One turn moves each row of this set onto another row. After a few examples, where does it send each row asked below?
k347: -2 5 6 -7 26 -5 13 -1 -16 18 17 -1 12 -3 7 16 -9 0 -13 1 0 0
k738: 12 -1 15 -6 2 6 -8 -2 6 -7 10 1 3 7 1 15 5 5 -3 -14 15 -5
k448: -6 3 -12 6 14 -3 -3 8 -4 -16 0 14 12 8 4 23 1 -5 -17 0 -3 -12
k765: 6 17 -13 2 -11 -1 2 -4 -2 2 2 -1 -4 4 -5 0 -5 9 -18 3 -12 -10
k31: 2 13 -11 -6 -3 -5 4 -1 -16 2 11 12 5 0 -16 4 -6 6 6 -4 -15 6
k292: -14 -9 -10 -3 10 -1 7 -5 6 9 3 -4 4 5 0 -6 13 3 10 0 -17 10
k584: -8 11 -1 -8 22 5 7 0 -16 25 14 7 1 1 14 7 -2 -6 -10 7 5 2
k836: 3 -8 0 -4 24 7 10 -8 -12 20 19 -5 6 1 12 17 -7 -5 -10 5 7 -2
k257: -14 6 -5 8 9 2 7 10 -1 -18 2 25 5 13 11 13 0 5 -11 -6 -7 -2
k606: -7 -15 -10 10 13 14 17 -8 -1 26 -1 7 2 15 6 12 -6 5 -6 -2 -4 -16
k530: 8 2 -7 -10 8 -2 0 7 0 -1 11 -4 9 -4 -2 -3 1 26 -25 1 -5 -2
k27: -12 7 -2 -6 20 1 12 -20 -7 23 16 3 13 -1 12 8 4 5 -7 -2 9 3
k106: 13 -10 1 -3 -3 3 -6 -5 -10 -4 6 14 3 9 -3 13 1 -2 -6 -20 17 4
k630: 11 -8 8 -5 7 7 -11 0 4 -14 2 3 6 6 -2 10 -2 -4 -7 -17 7 -16
k637: 1 13 -10 -10 5 2 -1 1 6 -7 4 -7 9 2 5 6 2 21 -27 -1 -4 -2
k50: 5 9 -9 -1 -5 8 12 -2 11 23 19 12 6 -2 2 5 0 -2 2 -3 -5 8
k428: -8 4 -8 7 10 -11 1 7 2 -16 -6 19 10 14 10 12 6 -1 -15 -1 -5 -5
k958: -11 6 3 9 16 -2 6 -2 -1 -20 -9 22 15 -6 -1 14 0 5 -13 -9 -4 -3
k382: 3 -9 -5 2 8 -2 6 6 -9 -6 4 2 13 -10 -12 -14 -3 18 4 -3 -10 -1
k807: -3 -13 -4 10 9 7 17 -7 -4 30 -7 9 1 10 12 0 -3 11 -4 -6 1 -11
k710: 3 1 -5 10 1 10 17 -1 0 16 -1 1 -2 -13 6 10 -9 8 -27 -4 -13 6
k278: 11 1 11 -2 0 9 -4 0 -3 -17 7 11 -5 2 9 3 -5 -1 -8 -12 15 -3
k850: -12 -8 -1 5 10 10 13 -2 -9 27 -7 7 -4 9 8 -8 -6 2 0 -11 -4 -11
k573: 15 -1 15 -6 3 1 -7 4 7 -12 3 11 8 5 4 5 -4 -2 -6 -13 12 -5
k284: -10 -15 1 5 22 19 13 -14 -1 19 -6 0 2 9 -3 10 -3 7 -2 3 -6 -12
k673: 7 -11 -7 -1 8 1 3 8 0 -8 3 0 14 -11 2 -11 2 23 2 -9 0 -4
k94: -11 -3 -5 5 3 3 8 -3 6 9 16 1 11 1 -5 -3 12 5 7 -4 -19 14
k233: 4 5 -12 -3 6 -2 8 4 -17 -5 6 17 11 -4 -6 6 -4 5 10 -9 -16 10
k201: -1 -4 2 -3 -4 3 -6 -4 -5 -16 8 11 -1 6 6 0 -1 0 0 -18 19 0
k288: -17 3 -1 5 16 7 5 1 -3 -24 -5 20 6 4 3 10 2 10 -16 -7 -3 2
k736: 3 -2 -4 10 1 7 8 0 -8 10 4 -5 -6 -7 3 11 2 12 -29 0 -15 13
k937: -3 -9 4 6 15 10 10 -13 -5 19 -14 2 -6 3 -7 1 -1 8 2 3 0 -19
k243: 1 0 3 -4 25 0 12 -5 -19 22 11 3 7 4 16 12 -5 -3 -9 8 3 8
k415: -9 -3 7 2 17 19 9 -8 -1 23 -9 1 -5 7 6 -10 -4 4 -10 -4 -5 -12
k954: -11 2 -8 6 20 1 0 -1 -2 -19 2 18 19 -5 -4 19 4 0 -10 -7 -1 -11
k139: 7 -9 -4 -1 -1 1 -8 -4 -6 -9 1 11 2 6 -4 14 -3 -5 -4 -25 9 -14
k168: 5 -3 1 -5 -3 -8 -8 -7 -8 -10 -3 13 -2 4 1 9 2 0 -4 -21 17 -3
k539: -16 5 -3 -9 25 5 8 -6 -14 23 15 7 10 -6 9 1 1 2 -10 -1 11 4
k268: -8 -4 -7 -5 20 5 10 -21 -10 21 22 -1 8 1 6 14 0 -4 -3 -2 9 -3
k526: -13 2 -4 17 9 -3 5 4 -2 -16 -5 7 12 14 5 18 0 -4 -15 3 -9 -2
k685: 0 -11 -5 10 5 9 12 -3 2 27 -7 7 7 14 0 -4 -9 5 -6 -1 3 -18
k499: 7 7 -6 11 -13 10 9 -1 2 20 16 9 0 -6 -3 9 1 4 -5 -4 -6 9
k104: 10 17 -13 0 -13 5 0 -7 -7 -3 -6 2 -4 6 -4 6 -9 -1 -8 1 -8 -2
k426: -9 -2 -5 19 16 1 10 -6 0 -17 0 19 14 -4 4 13 11 6 -12 -7 -9 -7
k122: -7 5 -8 -13 24 -7 9 -18 -13 18 20 5 12 5 5 7 6 -3 -12 -2 1 0
k888: -6 -4 10 3 16 15 12 -16 -1 22 -13 -1 0 12 2 0 -4 5 -1 4 -4 -7
k932: -2 -14 -2 -1 7 6 -4 0 -3 7 4 -13 -1 -2 -6 -2 13 14 -7 6 -2 17
k327: -2 -12 -4 -8 12 4 1 -1 -9 10 -2 -13 -6 -11 -2 6 5 14 -12 4 5 17

k327 goes to -> k233
k630 goes to -> k268
k850 goes to -> k278
Now these:
k426 goes to -> k685
k27 goes to -> k428
k736 goes to -> k382

